500 stands for zero in the data rows.
Two rows play each game, the first against the second. How much does the first row win by? 15 is about a draw, 30 a big win and 0 a big loss. Wins can go round in a circle: one row can beat a second, the second a third and the third the first. Each row has two weighted sums of its numbers, A and B, taken from their middle values. A row wins by its A times the other's B, less its B times the other's A.
[534, 400, 460, 324, 677, 533, 623, 437, 530, 566, 360, 418, 442, 473, 625,
 331]
[660, 418, 419, 459, 507, 308, 381, 578, 427, 531, 566, 555, 544, 526, 719,
 500]: 16
[341, 484, 434, 599, 543, 531, 459, 596, 427, 574, 612, 551, 623, 600, 253,
 777]
[393, 735, 589, 344, 348, 547, 805, 453, 648, 448, 445, 396, 398, 403, 478,
 378]: 12
[352, 469, 484, 461, 660, 660, 516, 522, 439, 565, 569, 589, 581, 459, 260,
 692]
[674, 416, 455, 444, 445, 239, 237, 610, 504, 484, 460, 372, 579, 477, 711,
 474]: 17
[444, 498, 483, 369, 649, 436, 338, 684, 542, 558, 369, 484, 558, 411, 518,
 664]
[464, 808, 598, 463, 449, 590, 608, 397, 746, 367, 607, 493, 371, 437, 485,
 375]: 13
[630, 471, 546, 489, 565, 465, 311, 474, 370, 426, 572, 497, 609, 405, 627,
 547]
[463, 620, 488, 583, 210, 263, 435, 625, 675, 450, 371, 280, 370, 535, 540,
 424]: 21
[469, 501, 371, 375, 805, 302, 301, 681, 642, 598, 290, 292, 563, 456, 576,
 691]
[404, 680, 607, 659, 325, 408, 518, 569, 580, 386, 436, 371, 425, 514, 491,
 484]: 18
[477, 469, 578, 441, 530, 502, 554, 478, 365, 381, 526, 635, 722, 334, 503,
 701]
[341, 595, 590, 687, 496, 605, 568, 637, 466, 502, 356, 471, 400, 450, 416,
 430]: 10
[404, 533, 502, 425, 676, 537, 610, 522, 483, 497, 405, 641, 581, 319, 330,
 661]
[474, 440, 639, 465, 571, 595, 615, 493, 376, 503, 646, 626, 634, 366, 575,
 675]: 15
[321, 614, 431, 504, 482, 384, 458, 653, 588, 543, 419, 415, 503, 570, 378,
 734]
[687, 318, 332, 401, 508, 430, 460, 484, 408, 626, 413, 440, 505, 778, 488,
 480]: 17
[565, 470, 508, 420, 583, 314, 385, 563, 427, 500, 498, 243, 652, 323, 595,
 613]
[580, 475, 338, 465, 344, 479, 555, 443, 592, 448, 791, 650, 689, 657, 436,
 823]: 24
[447, 624, 591, 657, 340, 378, 377, 601, 497, 369, 413, 287, 397, 573, 518,
 503]
[525, 500, 572, 464, 608, 436, 555, 594, 416, 467, 517, 571, 645, 404, 459,
 600]: 14
[576, 455, 536, 477, 493, 408, 496, 555, 436, 476, 593, 590, 657, 370, 724,
 653]
[543, 558, 570, 609, 336, 511, 316, 414, 524, 418, 586, 427, 445, 652, 357,
 480]: 24
[283, 626, 419, 317, 558, 614, 606, 436, 724, 474, 513, 658, 530, 228, 402,
 537]
[677, 406, 378, 326, 511, 550, 524, 331, 741, 621, 536, 462, 373, 534, 593,
 215]: 18
[533, 529, 551, 492, 574, 532, 392, 552, 392, 507, 457, 548, 640, 216, 579,
 574]
[709, 449, 376, 365, 555, 470, 533, 429, 442, 576, 555, 517, 601, 553, 489,
 471]: 13
[321, 649, 536, 517, 521, 735, 833, 465, 568, 501, 489, 643, 348, 551, 411,
 473]
[478, 467, 509, 487, 524, 307, 330, 649, 407, 500, 379, 455, 632, 445, 536,
 628]: 16
[660, 457, 609, 328, 573, 481, 466, 472, 437, 424, 525, 537, 611, 189, 617,
 423]
[561, 351, 260, 468, 604, 594, 560, 368, 429, 645, 488, 529, 527, 578, 424,
 369]: 14
[624, 327, 549, 549, 531, 410, 245, 590, 323, 465, 467, 433, 645, 531, 584,
 532]
[536, 389, 386, 504, 493, 464, 462, 436, 572, 592, 468, 415, 401, 696, 530,
 394]: 15
[636, 279, 413, 374, 643, 587, 574, 411, 391, 461, 567, 573, 652, 537, 506,
 389]
[373, 739, 459, 503, 427, 551, 742, 458, 920, 514, 359, 560, 312, 404, 432,
 458]: 7
[573, 528, 462, 409, 414, 418, 502, 451, 717, 456, 681, 570, 562, 426, 804,
 513]
[373, 416, 486, 433, 604, 548, 506, 572, 430, 551, 530, 587, 576, 389, 158,
 740]: 25
[552, 631, 592, 794, 316, 373, 594, 533, 494, 453, 534, 531, 448, 709, 384,
 714]
[536, 369, 350, 414, 523, 684, 688, 308, 519, 572, 630, 718, 494, 623, 447,
 405]: 20
[552, 466, 556, 424, 535, 404, 380, 523, 442, 431, 581, 697, 581, 294, 711,
 366]
[482, 530, 558, 463, 588, 391, 350, 653, 373, 505, 449, 539, 578, 339, 547,
 591]: 16
[622, 468, 476, 400, 550, 323, 236, 621, 367, 462, 471, 422, 611, 339, 751,
 375]
[481, 439, 381, 283, 481, 538, 550, 334, 605, 597, 558, 501, 381, 544, 515,
 393]: 18
[415, 652, 500, 619, 335, 289, 511, 634, 658, 492, 223, 392, 267, 492, 661,
 351]
[505, 506, 440, 623, 312, 290, 403, 640, 580, 487, 481, 282, 421, 597, 677,
 443]: 13
[382, 682, 536, 532, 343, 371, 495, 495, 647, 425, 449, 430, 338, 459, 616,
 294]
[728, 313, 405, 467, 612, 567, 423, 405, 388, 611, 530, 509, 478, 648, 408,
 366]: 18
[668, 358, 445, 402, 534, 592, 555, 365, 383, 538, 536, 359, 572, 579, 491,
 537]
[401, 572, 461, 315, 699, 651, 606, 505, 644, 509, 541, 652, 655, 428, 154,
 706]: 17
[543, 492, 514, 428, 439, 512, 575, 430, 355, 422, 687, 637, 760, 469, 502,
 684]
[408, 507, 424, 413, 605, 312, 243, 712, 535, 614, 240, 303, 549, 450, 544,
 566]: 13
[359, 749, 461, 472, 306, 604, 766, 444, 781, 529, 496, 660, 294, 496, 482,
 540]
[413, 532, 485, 450, 583, 639, 566, 494, 482, 523, 626, 657, 603, 369, 394,
 709]: 13
[590, 393, 387, 546, 224, 331, 332, 571, 347, 588, 330, 115, 422, 595, 580,
 380]
[573, 517, 472, 443, 483, 447, 432, 494, 397, 356, 632, 619, 642, 399, 463,
 515]: 17
[564, 365, 435, 434, 599, 500, 491, 432, 428, 574, 390, 434, 429, 552, 531,
 331]
[422, 605, 603, 654, 408, 598, 664, 520, 499, 510, 608, 506, 478, 577, 331,
 594]: 15
[447, 585, 677, 727, 497, 523, 514, 563, 359, 368, 418, 317, 405, 508, 363,
 518]
[631, 239, 438, 450, 570, 623, 613, 371, 433, 593, 550, 637, 569, 780, 322,
 656]: 16
[695, 374, 430, 416, 471, 340, 326, 514, 549, 544, 528, 527, 557, 616, 594,
 435]
[434, 619, 527, 665, 274, 469, 528, 515, 552, 399, 674, 356, 464, 679, 388,
 586]: 14
[608, 410, 514, 462, 519, 506, 494, 475, 373, 451, 526, 579, 623, 474, 570,
 533]
[584, 322, 437, 537, 549, 540, 534, 442, 371, 698, 441, 382, 402, 623, 430,
 406]: 12
[415, 596, 475, 566, 488, 560, 426, 651, 593, 662, 186, 343, 388, 623, 588,
 423]
[492, 589, 472, 606, 358, 442, 527, 450, 510, 529, 512, 408, 463, 581, 525,
 442]: 23
[335, 610, 448, 420, 590, 443, 550, 479, 665, 584, 383, 536, 488, 319, 521,
 597]
[533, 488, 543, 431, 474, 534, 620, 378, 485, 419, 680, 716, 626, 376, 557,
 500]: 15
[371, 641, 545, 666, 349, 442, 564, 555, 673, 500, 384, 547, 340, 554, 463,
 425]
[417, 641, 461, 570, 476, 285, 531, 771, 548, 537, 304, 311, 348, 645, 546,
 546]: 16
[265, 488, 474, 516, 670, 491, 597, 566, 341, 549, 429, 539, 695, 447, 283,
 749]
[437, 645, 629, 490, 368, 573, 614, 373, 697, 371, 603, 592, 340, 391, 519,
 508]: 21
[385, 660, 611, 663, 444, 537, 666, 560, 630, 553, 462, 484, 425, 588, 315,
 605]
[555, 499, 501, 461, 405, 515, 563, 440, 488, 447, 715, 645, 637, 426, 579,
 583]: 13
[540, 460, 434, 663, 345, 303, 381, 609, 510, 466, 437, 296, 377, 576, 571,
 400]
[418, 584, 445, 383, 696, 544, 476, 507, 569, 472, 442, 548, 504, 279, 462,
 589]: 19
[690, 422, 416, 384, 543, 241, 281, 577, 453, 538, 514, 394, 541, 439, 756,
 421]
[657, 339, 480, 469, 552, 436, 336, 624, 377, 431, 513, 484, 609, 500, 506,
 475]: 6
[474, 507, 459, 397, 593, 472, 397, 529, 568, 480, 516, 554, 589, 360, 650,
 641]
[661, 508, 380, 433, 398, 440, 411, 488, 558, 428, 655, 601, 701, 560, 641,
 522]: 5
[431, 697, 531, 581, 341, 455, 573, 511, 664, 451, 507, 485, 259, 540, 524,
 424]
[585, 406, 556, 528, 351, 672, 594, 305, 418, 505, 575, 578, 430, 616, 376,
 516]: 22
[227, 491, 698, 514, 824, 730, 586, 549, 186, 428, 386, 534, 644, 360, 213,
 729]
[370, 498, 523, 431, 697, 469, 399, 619, 468, 565, 404, 517, 612, 405, 461,
 685]: 15
[640, 337, 448, 465, 622, 331, 223, 545, 343, 531, 370, 380, 487, 457, 699,
 453]
[462, 552, 534, 501, 432, 628, 625, 348, 578, 414, 662, 654, 408, 533, 438,
 368]: 20
[378, 619, 503, 748, 397, 438, 542, 634, 420, 534, 383, 496, 340, 676, 396,
 633]
[363, 739, 580, 547, 375, 564, 655, 446, 632, 427, 583, 535, 398, 425, 404,
 468]: 15
[438, 474, 464, 478, 625, 408, 335, 680, 475, 454, 364, 483, 651, 448, 397,
 626]
[408, 656, 596, 595, 368, 376, 453, 557, 604, 386, 411, 356, 391, 446, 492,
 366]: 16
[639, 340, 433, 433, 497, 485, 454, 507, 455, 610, 391, 384, 461, 573, 624,
 266]
[346, 545, 471, 532, 672, 421, 300, 637, 404, 558, 266, 434, 551, 429, 381,
 710]: 23
[356, 623, 513, 717, 411, 291, 381, 688, 597, 505, 268, 355, 328, 547, 647,
 433]
[149, 675, 470, 571, 429, 535, 672, 627, 710, 525, 312, 519, 367, 605, 556,
 427]: 10
[540, 528, 573, 661, 250, 499, 521, 432, 457, 431, 618, 451, 467, 620, 424,
 471]
[626, 424, 536, 536, 642, 448, 410, 614, 311, 423, 483, 593, 609, 313, 571,
 476]: 14
[368, 544, 518, 488, 570, 474, 453, 563, 550, 632, 305, 395, 393, 528, 429,
 705]
[403, 735, 579, 564, 327, 541, 501, 443, 648, 391, 483, 571, 337, 424, 307,
 385]: 22
[577, 250, 463, 609, 644, 645, 555, 511, 216, 551, 695, 589, 662, 672, 517,
 659]
[546, 439, 444, 407, 506, 577, 564, 356, 567, 522, 608, 507, 453, 617, 537,
 333]: 8
[584, 449, 473, 499, 577, 426, 364, 549, 376, 420, 621, 651, 684, 454, 458,
 446]
[601, 403, 509, 429, 575, 747, 659, 311, 454, 442, 660, 770, 613, 340, 645,
 487]: 17
[452, 520, 431, 352, 604, 444, 500, 549, 582, 600, 484, 524, 571, 482, 516,
 663]
[628, 309, 385, 515, 484, 362, 414, 490, 423, 678, 426, 397, 373, 765, 581,
 479]: 17
[677, 359, 242, 377, 350, 442, 412, 387, 655, 562, 634, 589, 577, 624, 610,
 568]
[554, 386, 446, 273, 535, 655, 691, 318, 524, 514, 638, 673, 560, 404, 675,
 304]: 15
[469, 500, 610, 541, 644, 525, 430, 624, 349, 493, 547, 986, 673, 428, 422,
 786]
[503, 463, 528, 648, 447, 200, 389, 576, 551, 472, 384, 204, 446, 687, 593,
 353]: 15
[512, 518, 560, 557, 482, 660, 623, 427, 611, 439, 646, 616, 416, 627, 433,
 451]
[612, 353, 436, 459, 595, 569, 536, 396, 414, 630, 430, 495, 496, 632, 530,
 377]: 21
[619, 347, 405, 406, 479, 616, 256, 381, 547, 552, 546, 669, 509, 594, 467,
 441]
[361, 639, 529, 656, 420, 575, 641, 464, 544, 486, 515, 493, 444, 674, 363,
 578]: 13
[338, 658, 419, 284, 606, 700, 623, 430, 773, 517, 506, 674, 471, 361, 309,
 542]
[656, 399, 372, 368, 444, 454, 512, 508, 494, 564, 573, 598, 562, 637, 590,
 529]: 19
[411, 748, 423, 512, 257, 547, 618, 447, 821, 508, 546, 435, 311, 506, 530,
 423]
[613, 296, 430, 488, 635, 519, 447, 465, 384, 635, 462, 589, 507, 648, 498,
 417]: 18
[397, 653, 504, 634, 385, 368, 438, 626, 599, 558, 272, 379, 334, 507, 476,
 398]
[500, 476, 350, 450, 300, 255, 346, 514, 551, 611, 425, 299, 420, 614, 615,
 333]: 15
[541, 431, 473, 555, 379, 324, 368, 574, 516, 518, 427, 322, 422, 680, 638,
 435]
[560, 522, 564, 347, 560, 681, 591, 364, 482, 413, 688, 711, 665, 229, 461,
 526]: 15
[670, 445, 380, 359, 508, 501, 506, 472, 579, 511, 602, 550, 571, 514, 734,
 382]
[472, 550, 439, 345, 622, 530, 376, 499, 496, 487, 369, 549, 662, 277, 637,
 547]: 22
[418, 566, 589, 692, 380, 330, 284, 689, 490, 468, 317, 336, 359, 600, 530,
 466]
[514, 465, 532, 419, 587, 407, 279, 660, 374, 461, 409, 447, 619, 270, 699,
 554]: 14
[387, 718, 511, 518, 427, 382, 543, 669, 613, 541, 299, 408, 373, 530, 502,
 576]
[723, 329, 244, 380, 442, 467, 376, 526, 622, 609, 492, 440, 521, 709, 591,
 411]: 17
[599, 309, 456, 559, 541, 308, 193, 598, 315, 629, 366, 378, 435, 607, 549,
 371]
[367, 580, 694, 667, 546, 523, 611, 559, 420, 439, 350, 444, 399, 457, 383,
 503]: 12
[278, 515, 613, 490, 641, 450, 446, 618, 431, 532, 444, 451, 616, 445, 271,
 741]
[643, 291, 191, 477, 347, 411, 406, 438, 603, 621, 621, 653, 603, 664, 617,
 601]: 12
[233, 654, 620, 530, 516, 713, 870, 511, 580, 464, 479, 595, 425, 445, 422,
 431]
[257, 680, 614, 600, 583, 670, 714, 601, 502, 569, 413, 555, 410, 545, 397,
 493]: 20
[599, 492, 343, 432, 394, 618, 664, 310, 629, 359, 702, 730, 561, 404, 612,
 480]
[296, 571, 440, 348, 647, 682, 534, 516, 610, 540, 519, 642, 601, 464, 322,
 623]: 15
[428, 551, 675, 638, 524, 488, 553, 525, 439, 397, 521, 438, 418, 416, 399,
 429]
[590, 424, 434, 392, 599, 627, 569, 347, 526, 552, 432, 575, 419, 522, 484,
 320]: 16
[525, 365, 573, 518, 608, 556, 519, 497, 391, 448, 466, 417, 436, 580, 425,
 420]
[429, 465, 410, 382, 680, 239, 336, 666, 623, 626, 271, 339, 550, 413, 576,
 595]: 12
[602, 430, 444, 361, 473, 444, 490, 495, 518, 441, 663, 670, 572, 442, 635,
 370]
[390, 698, 247, 331, 569, 479, 594, 560, 675, 504, 375, 543, 480, 323, 441,
 527]: 17
[329, 634, 484, 430, 682, 639, 565, 529, 484, 502, 471, 588, 601, 344, 282,
 650]
[378, 491, 432, 343, 599, 357, 336, 708, 480, 614, 202, 350, 496, 310, 505,
 555]: 14
[555, 422, 567, 529, 564, 471, 478, 538, 347, 383, 564, 739, 623, 515, 357,
 639]
[371, 712, 463, 612, 269, 364, 473, 610, 712, 533, 431, 396, 382, 478, 641,
 320]: 17
[666, 376, 480, 481, 537, 510, 445, 448, 338, 431, 578, 563, 586, 430, 549,
 634]
[590, 563, 443, 406, 453, 475, 361, 482, 519, 508, 642, 539, 684, 407, 676,
 762]: 13
[421, 620, 537, 545, 338, 526, 468, 425, 684, 432, 540, 442, 448, 561, 498,
 373]
[690, 302, 413, 393, 625, 342, 269, 553, 390, 483, 347, 318, 485, 474, 686,
 287]: 14
[663, 489, 405, 541, 459, 306, 312, 586, 527, 484, 620, 520, 690, 470, 605,
 606]
[601, 371, 422, 391, 571, 633, 696, 419, 406, 517, 460, 442, 455, 485, 545,
 380]: 2
[417, 686, 623, 630, 414, 331, 428, 658, 540, 450, 232, 315, 346, 380, 597,
 327]
[525, 593, 493, 244, 551, 613, 473, 383, 562, 562, 609, 653, 501, 208, 546,
 552]: 18
[648, 343, 344, 378, 468, 568, 597, 364, 563, 577, 566, 528, 477, 591, 639,
 345]
[360, 655, 558, 663, 455, 591, 569, 626, 612, 420, 567, 581, 406, 651, 373,
 543]: 13
[654, 424, 461, 465, 557, 480, 552, 479, 579, 461, 691, 648, 701, 608, 491,
 735]
[385, 555, 600, 569, 431, 639, 593, 403, 390, 263, 579, 532, 317, 393, 370,
 427]: 23
[491, 478, 490, 523, 448, 567, 583, 363, 420, 471, 601, 569, 419, 618, 372,
 552]
[465, 520, 568, 392, 613, 618, 520, 487, 554, 468, 514, 662, 588, 260, 509,
 477]: 19
[517, 465, 606, 473, 623, 533, 492, 447, 460, 388, 596, 620, 639, 338, 470,
 653]
[576, 481, 428, 486, 499, 194, 187, 652, 467, 604, 451, 416, 616, 498, 685,
 536]: 4
[654, 503, 409, 444, 429, 379, 361, 478, 590, 422, 713, 597, 622, 511, 618,
 706]
[508, 504, 595, 556, 494, 756, 686, 362, 497, 353, 667, 634, 482, 626, 359,
 511]: 28
[506, 482, 568, 478, 592, 495, 427, 507, 479, 530, 571, 678, 638, 332, 535,
 679]
[321, 497, 492, 520, 611, 497, 505, 629, 504, 491, 327, 481, 599, 530, 302,
 765]: 16
[383, 625, 714, 656, 594, 581, 574, 694, 465, 513, 249, 379, 319, 433, 538,
 420]
[383, 668, 530, 668, 556, 439, 509, 664, 487, 521, 212, 364, 405, 609, 561,
 387]: 26
[377, 500, 661, 618, 696, 760, 580, 502, 390, 540, 420, 468, 539, 326, 275,
 697]
[578, 370, 465, 491, 552, 562, 509, 355, 469, 701, 489, 439, 399, 726, 562,
 438]: 14
[683, 408, 375, 494, 443, 364, 348, 549, 496, 614, 437, 551, 542, 612, 606,
 488]
[411, 660, 478, 683, 389, 342, 490, 555, 550, 526, 459, 361, 354, 630, 566,
 540]: 22
[484, 598, 655, 650, 419, 489, 613, 467, 520, 371, 632, 491, 443, 584, 415,
 585]
[219, 509, 590, 482, 748, 611, 519, 539, 433, 449, 418, 607, 571, 372, 350,
 652]: 19
[312, 537, 463, 484, 610, 565, 528, 547, 434, 509, 451, 459, 577, 507, 252,
 670]
[557, 276, 519, 543, 676, 403, 387, 642, 301, 653, 394, 308, 549, 618, 468,
 389]: 15
[381, 582, 461, 706, 334, 591, 683, 507, 557, 549, 490, 679, 431, 812, 334,
 584]
[526, 536, 459, 294, 400, 593, 643, 341, 691, 378, 731, 741, 458, 323, 631,
 476]: 5
[495, 545, 650, 613, 468, 591, 453, 476, 453, 402, 504, 509, 413, 635, 490,
 444]
[579, 430, 542, 558, 520, 315, 394, 574, 294, 379, 540, 585, 591, 372, 613,
 675]: 9
[421, 548, 711, 712, 515, 576, 635, 522, 357, 460, 569, 459, 502, 458, 392,
 421]
[501, 513, 510, 484, 439, 565, 591, 483, 503, 435, 618, 527, 411, 632, 506,
 438]: 7
[615, 440, 445, 532, 463, 251, 254, 622, 449, 480, 502, 413, 665, 497, 592,
 592]
[180, 661, 532, 631, 421, 534, 551, 576, 569, 409, 234, 395, 403, 501, 501,
 391]: 8
[640, 300, 572, 542, 695, 612, 672, 466, 282, 518, 640, 672, 663, 646, 354,
 645]
[529, 520, 556, 489, 544, 597, 538, 487, 378, 489, 632, 683, 701, 402, 483,
 676]: 21
[562, 495, 523, 456, 582, 424, 433, 532, 453, 477, 582, 538, 562, 352, 483,
 573]
[333, 591, 649, 689, 485, 604, 671, 495, 416, 341, 493, 488, 429, 418, 354,
 496]: 15
[521, 485, 653, 674, 493, 324, 293, 664, 277, 416, 250, 249, 442, 530, 564,
 342]
[601, 327, 457, 424, 540, 525, 520, 475, 448, 633, 406, 506, 520, 567, 568,
 395]: 9
[354, 721, 588, 523, 355, 646, 721, 397, 682, 344, 597, 611, 379, 505, 407,
 528]
[435, 754, 488, 508, 233, 534, 693, 473, 727, 481, 463, 567, 329, 565, 540,
 440]: 17
[262, 657, 623, 620, 495, 690, 730, 569, 503, 475, 417, 502, 405, 468, 396,
 607]
[350, 480, 543, 455, 636, 715, 572, 465, 354, 600, 546, 651, 668, 450, 250,
 639]: 19
[518, 443, 542, 559, 414, 352, 421, 558, 442, 417, 475, 306, 403, 605, 486,
 354]
[327, 656, 463, 582, 408, 591, 540, 605, 591, 516, 220, 469, 365, 441, 515,
 390]: 20
[650, 398, 428, 346, 507, 540, 572, 398, 579, 441, 707, 557, 555, 415, 523,
 447]
[570, 433, 386, 446, 450, 393, 378, 499, 438, 595, 320, 205, 398, 569, 656,
 317]: 15
[527, 487, 534, 594, 378, 348, 364, 534, 657, 569, 419, 254, 357, 547, 494,
 445]
[573, 473, 495, 610, 378, 173, 282, 660, 575, 489, 365, 222, 416, 557, 759,
 099]: 11
[525, 401, 519, 512, 408, 626, 639, 365, 396, 447, 787, 686, 820, 530, 397,
 766]
[577, 604, 452, 459, 422, 524, 674, 326, 709, 460, 634, 436, 390, 589, 555,
 390]: 22
[238, 738, 587, 577, 368, 492, 633, 450, 739, 416, 511, 516, 366, 539, 568,
 463]
[460, 504, 541, 453, 693, 620, 487, 514, 401, 607, 540, 640, 584, 424, 430,
 648]: 15
[603, 296, 384, 494, 402, 541, 559, 431, 473, 648, 389, 486, 486, 793, 458,
 435]
[390, 503, 439, 431, 592, 334, 375, 651, 523, 465, 268, 418, 491, 480, 512,
 589]: 11
[590, 424, 410, 391, 510, 594, 597, 338, 678, 572, 572, 563, 474, 601, 605,
 364]
[379, 522, 413, 320, 643, 344, 396, 604, 580, 590, 310, 381, 528, 318, 477,
 526]: 14
[582, 328, 455, 427, 698, 501, 442, 446, 316, 582, 424, 266, 447, 615, 507,
 356]
[388, 611, 748, 672, 436, 730, 608, 454, 453, 340, 603, 377, 413, 431, 502,
 450]: 15
[364, 631, 503, 665, 254, 412, 433, 614, 615, 467, 362, 381, 451, 670, 559,
 558]
[400, 760, 515, 559, 395, 574, 683, 437, 698, 472, 424, 578, 383, 432, 467,
 487]: 18
[399, 762, 560, 583, 371, 618, 720, 388, 725, 440, 586, 552, 364, 420, 451,
 448]
[617, 491, 430, 482, 520, 435, 475, 521, 529, 460, 684, 728, 684, 480, 574,
 630]: 8
[303, 670, 642, 677, 519, 656, 664, 442, 448, 519, 579, 528, 418, 528, 462,
 547]
[649, 533, 544, 514, 480, 321, 335, 524, 651, 509, 492, 513, 571, 399, 800,
 535]: 15
[429, 578, 572, 600, 391, 533, 573, 449, 383, 305, 538, 425, 420, 507, 364,
 397]
[556, 330, 493, 471, 654, 547, 476, 516, 333, 595, 364, 375, 479, 591, 443,
 343]: 19
[431, 571, 430, 318, 548, 386, 304, 546, 680, 610, 350, 506, 520, 356, 571,
 606]
[629, 444, 322, 461, 269, 349, 406, 536, 690, 582, 407, 355, 426, 690, 716,
 347]: 12
[527, 540, 589, 373, 501, 445, 424, 526, 612, 503, 500, 570, 643, 383, 613,
 696]
[348, 497, 424, 414, 624, 591, 412, 520, 541, 552, 378, 495, 501, 504, 343,
 658]: 20
[356, 683, 400, 569, 414, 604, 672, 526, 678, 462, 430, 522, 362, 491, 453,
 505]
[512, 405, 385, 609, 442, 408, 436, 518, 458, 377, 625, 546, 669, 604, 646,
 835]: 18
[407, 536, 502, 408, 566, 491, 437, 575, 507, 484, 466, 574, 575, 410, 467,
 634]
[420, 692, 690, 567, 397, 567, 657, 419, 548, 349, 545, 467, 328, 415, 503,
 407]: 15
[670, 391, 386, 438, 540, 540, 506, 437, 432, 472, 641, 493, 633, 440, 523,
 553]
[627, 426, 394, 313, 448, 661, 636, 337, 520, 515, 712, 638, 554, 461, 580,
 394]: 11
[503, 429, 504, 560, 485, 367, 426, 507, 503, 516, 461, 313, 366, 569, 610,
 461]
[426, 478, 565, 591, 472, 492, 376, 522, 480, 424, 498, 387, 426, 548, 448,
 391]: 17
[654, 282, 443, 432, 510, 583, 537, 379, 505, 675, 428, 465, 539, 560, 523,
 315]
[430, 471, 613, 547, 516, 750, 718, 318, 386, 405, 725, 592, 427, 485, 311,
 422]: 4
[330, 514, 565, 685, 319, 417, 625, 609, 507, 467, 462, 518, 406, 640, 425,
 499]
[692, 357, 381, 340, 490, 659, 636, 286, 612, 563, 638, 544, 505, 479, 576,
 275]: 18
[700, 458, 492, 476, 470, 461, 406, 460, 429, 473, 549, 548, 575, 484, 630,
 470]
[657, 200, 460, 484, 672, 424, 161, 607, 252, 564, 375, 293, 529, 647, 511,
 344]: 6
